In the rows, zero is written as 128.
Each named turn below is shown by a few rows before and after it. Which turns, in which order, take the first row of each later pair to the second? The first pair is answered.
Kel:
[115 129 127  94 115 143 129 119 114 127 162 152 143 127 153] => [115 152 111 103 106 139 122 130 106 115 145 155 148 119 150]
[128  63 109 132 117 127 137 140 140 127 180  90 139 152  96] => [134  84 141  61 126 129 157 120 161 158 164 115 149 117 136]
[137  77 142 109 127 146 125  99 152 116 109 126  89 140 186] => [138 130 126 101 117 140 122 106 147 110  79 136  98 113 195]
[138  94 159  83 122 124 161 100 147 175 146 140 115 133 149] => [138 176 128  91 102 118 149 117 132 159  93 155 128  96 152]
zofav:
[ 99 149 149 153 157 117  92 127 112 113 156 140 153 154  91] => [102 102 135 165 157 130 105 116 118 112 155 131 127 165  99]
[142 175 139 114 107 130 133 124  94  87 157 182 124  80 149] => [137 103 141 123 126 151 143  99 118  96 173 179  87 106 166]
[146 106 134  64 123  97 144 141 146 147 145 103 129  55 124] => [147  83 120  76 120 100 150 141 148 144 143  94 116  69 124]
lale:
[ 86 191  82 100 133 114 129 100 126 108  93 142 156  87 146] => [118 199  95  96 100  97 139 144 111 117 104 124 174  81 121]
[163 117 126 171 105 187 122 174  87 136 103 138  71 142 154] => [162  91 115 171 101 176 133 180  87 130 124 116  78 148 134]
[148 163 135  80 130 133 130 112 130 125  99 151 130 105 167] => [166 143 138  73 104 109 144 150 113 127 122 116 152 111 126]
[142 110 157 106 141 139 141 112 144 140 124 137 106 139 162] => [157 119 165 103 127 131 143 132 135 148 126 129 113 137 155]
genov:
[122  80  90 110 103 114 162 140 118 120 152 118 153 113  87] => [129  88  88 112  97 112 164 146 118 120 148 116 149 111  92]
[106 114  73  97 142 111 152  98 164 131 123  93 147  96  87] => [113 101  64 106 140 114 158 102 166 124 116  90 134 101  86]
[ 86 125  64  95 139 140 151  81 148 123  87 135 122  76 163] => [ 91 125  58 102 133 138 155  84 144 118  74 133 116  74 163]
Pairs:
Between the rows of a pair lie 2 to 3 turns.
[ 91 174 168 115 172 173  98  70 149 144 114 163 110  75 194] => [149 117 187 193 100 143  92 189  81 126 173  87 115 150  87] => lale, Kel, Kel
[119 106 155 111 146 117 132 122 115 120 163 118 182 133  76] => [124 154 144  92 140 111 133 123 111 119 132 131 193 101  92] => Kel, Kel
[120 129 167  89 157  73 115  95 178 146 186 145 131 133 203] => [147 191 129  99  97  41 117 171 132 124 162 116 167 107 152] => Kel, lale
[142 135 133 152 122  97 111 169 100 102 148 100 127 152  84] => [120 141 182  91 170 110 115 112 139 132 163 142 134 136 133] => zofav, lale, Kel
[130 106 149  71 148 121 153  98 159 148 158 133 153 128 128] => [146 167 116  94 111 103 143 148 126 125 125 117 177 106  92] => lale, Kel, lale
[113 127  85 104 116  97 152 140 139 110 126  89 148 107 115] => [102 141 101 136 125  91 126 149 125 101 148 100 155 128  94] => zofav, Kel, Kel
[155 121 187  78 111 107 141 138  88 116 172 133 175 111 129] => [103  97 159  95 165 130 128  69 121 103 170 157 150 112 157] => lale, lale
[132 131 189 136 128 120 104 156 122 138 166 131 139 157 104] => [135  76 117 151 109 121 128 152 123 121 155  91 117 158  90] => Kel, lale, zofav
[125 126 144 169 136 157 112 109 107 112 125 135  77 156 145] => [138 155 129 170 106 130 116 154  81 103 124 115 106 144 107] => zofav, lale
[130 124  88 157 119 127 140 133 125 117 102 116 130 120 107] => [128 155 120 130 122 116 128 148 119 126 120 122 160 109  95] => Kel, zofav
[138 117 158 111 141 150 131 108 145 149 121 156 114 126 170] => [133  66 140 116 138 139 142 114 144 142 156 124 123 139 135] => lale, lale, lale
[103 103 153 145 107 118 133  87 118 143 154 139 138 149  75] => [ 91 112 137 144 122 131 131  62 133 137 131 153 126 137 101] => zofav, lale, Kel
[132 212 184 133 128  93  79 176 104 112 147  98 158 142 108] => [159 144 218  61 126 111 132 148 139 157 156  91 140 138 161] => zofav, Kel, lale
[146  54 149 174 125 145 138 144 121 135 153 118  90 178 126] => [136 134  88 198  99 118 122 169  97 100 112 111 114 138  94] => lale, zofav, lale
[ 96 151 136 132 122 115 116 143 124 122 135 134 156 135  85] => [ 91 127 157 103 135 116 124 130 138 138 154 133 153 137 100] => Kel, Kel
[186 156 145 145  70 143 145 190 100 119  84 106 117 128 120] => [185  79 188 117  92 152 160 165 124 142 130 102 105 152 135] => Kel, Kel
[178 137 149 140 122 135 117 157 131 123 161 138 146 154  70] => [156 132 153 141 160 161 104 103 161 122 146 173 116 161 119] => zofav, lale, lale
[146  94 101 147 111 155 195 105 144 127 103 112  98 135 152] => [154 131  98 152 107 155 188 116 133 122  85 125  96 130 156] => lale, Kel
[136 148 132  93 121 104 117 143 131 134 131 137 122 107 114] => [115 140 120 104 145 116 113 113 147 125 129 146 115 107 132] => lale, lale, lale
[ 75  93  66 180 102 145 128 116 124 107  74 122 116 126 151] => [ 79 150  88 148  79  98 118 163 102 113 101 110 180  98 103] => Kel, zofav, lale
[152 134 147 128 111 139 124 161 113 136 109 149 116 139 145] => [128 141 105 135 110 110 120 159 107 112 120 132 146 127 108] => lale, lale, zofav
[129 177 129 185 119 128  95 154 106 119 115 148 126 145 101] => [133 106 122 200 126 147 110 129 121 118 124 137  89 172 114] => zofav, zofav
[ 92 182  68 139 121 129 107 114 100  89 124 129 125 117 113] => [101 109  90 159 121 129 114 122  89  97 174 109 110 163  88] => lale, Kel
[111 163 116 126 151 128 117 102 137 125 120 148 140 109 139] => [130 110 149 107 139 116 139 125 133 142 168 124 146 132 116] => lale, lale, zofav
[152 117 129 139 104 167 126 137 128 118  91 136 104 114 152] => [146 112 123 167  95 151 112 157 111 106 121 119 121 134 110] => zofav, Kel, lale
[116 179  88 176 107 122 107 151 110  96 105 123 133 124  97] => [132 102  70 153  88 118 146 149 119 110 117  84 120 124  93] => Kel, Kel, zofav
[136 113  87  91 115 125 132 118 149 137 101 121 119 110 128] => [135 106 119  67 123 120 133 120 154 154 130 123 136 110 127] => zofav, lale, zofav
[ 73 136 106 148 138 130  99  69 160 106 144 166 144 123 132] => [109 107 112 133  90  99 116 136 131 112 182 114 173 131  75] => lale, lale, lale
[129  50 143  93 166 140 156  93 147 163 162 125 116 138 132] => [157 142 135  46 124 119 172 143 127 169 114 128 153  82 137] => Kel, lale
[ 84 102  97 149 143 120 111  82 139 111 159 110 140 138 109] => [112 171 148  99 143 132 115  81 147 141 117 152 141 111 164] => Kel, lale
[111 170 119 134 134 158 142 130 103  98 119 136 108 108 134] => [105 128 152 105 149 166 153 109 117 121 148 139 102 122 146] => Kel, Kel, Kel
[120  80  69 126  95  96 168 148 122 126 154  68 150 115  69] => [ 94  94  83  60 132 116 179  84 161 150 134 110 148  79 135] => Kel, Kel, lale
[136 120 104 159 110 122 125 146 115 120 136 121 104 136 104] => [128 101 147 139 142 133 123 123 131 137 163 141 101 146 124] => zofav, zofav
[119 137 138  94 139 113 130 110 120 147 129 134 144 108 132] => [124 116  99 137 121 106 129 130 104 124 122 107 132 121 108] => zofav, zofav, Kel
[108 114 144 106 138 127 131  99 139 127 139 121 131 125 153] => [110 149 130 105 117 107 128 129 120 119 133 108 158 112 122] => zofav, zofav, lale
[125  95 153 152 136 115 126 141  99 126 182 121 126 158  91] => [135 133 157  84 117  97 149 147 104 147 162 119 160 102 103] => Kel, Kel, lale
[123 170 109 123 128 123 139 127 110 106  69 131 145  87 134] => [108  66 128 165 153 137 133 106 120  97 133 112 119 150 118] => Kel, lale, Kel
[106 170 189  81 160 104 112 135 131 153 181 137 167 123 111] => [109  47 104 139 142 120 144 121 140 125 181  84 109 156  99] => lale, zofav
[157 159 130 103  78 105 156 191  84 143 136  90 158 103 115] => [109 135  88  62 115 107 175 124 126 141 135  95 170  66 138] => lale, Kel, Kel
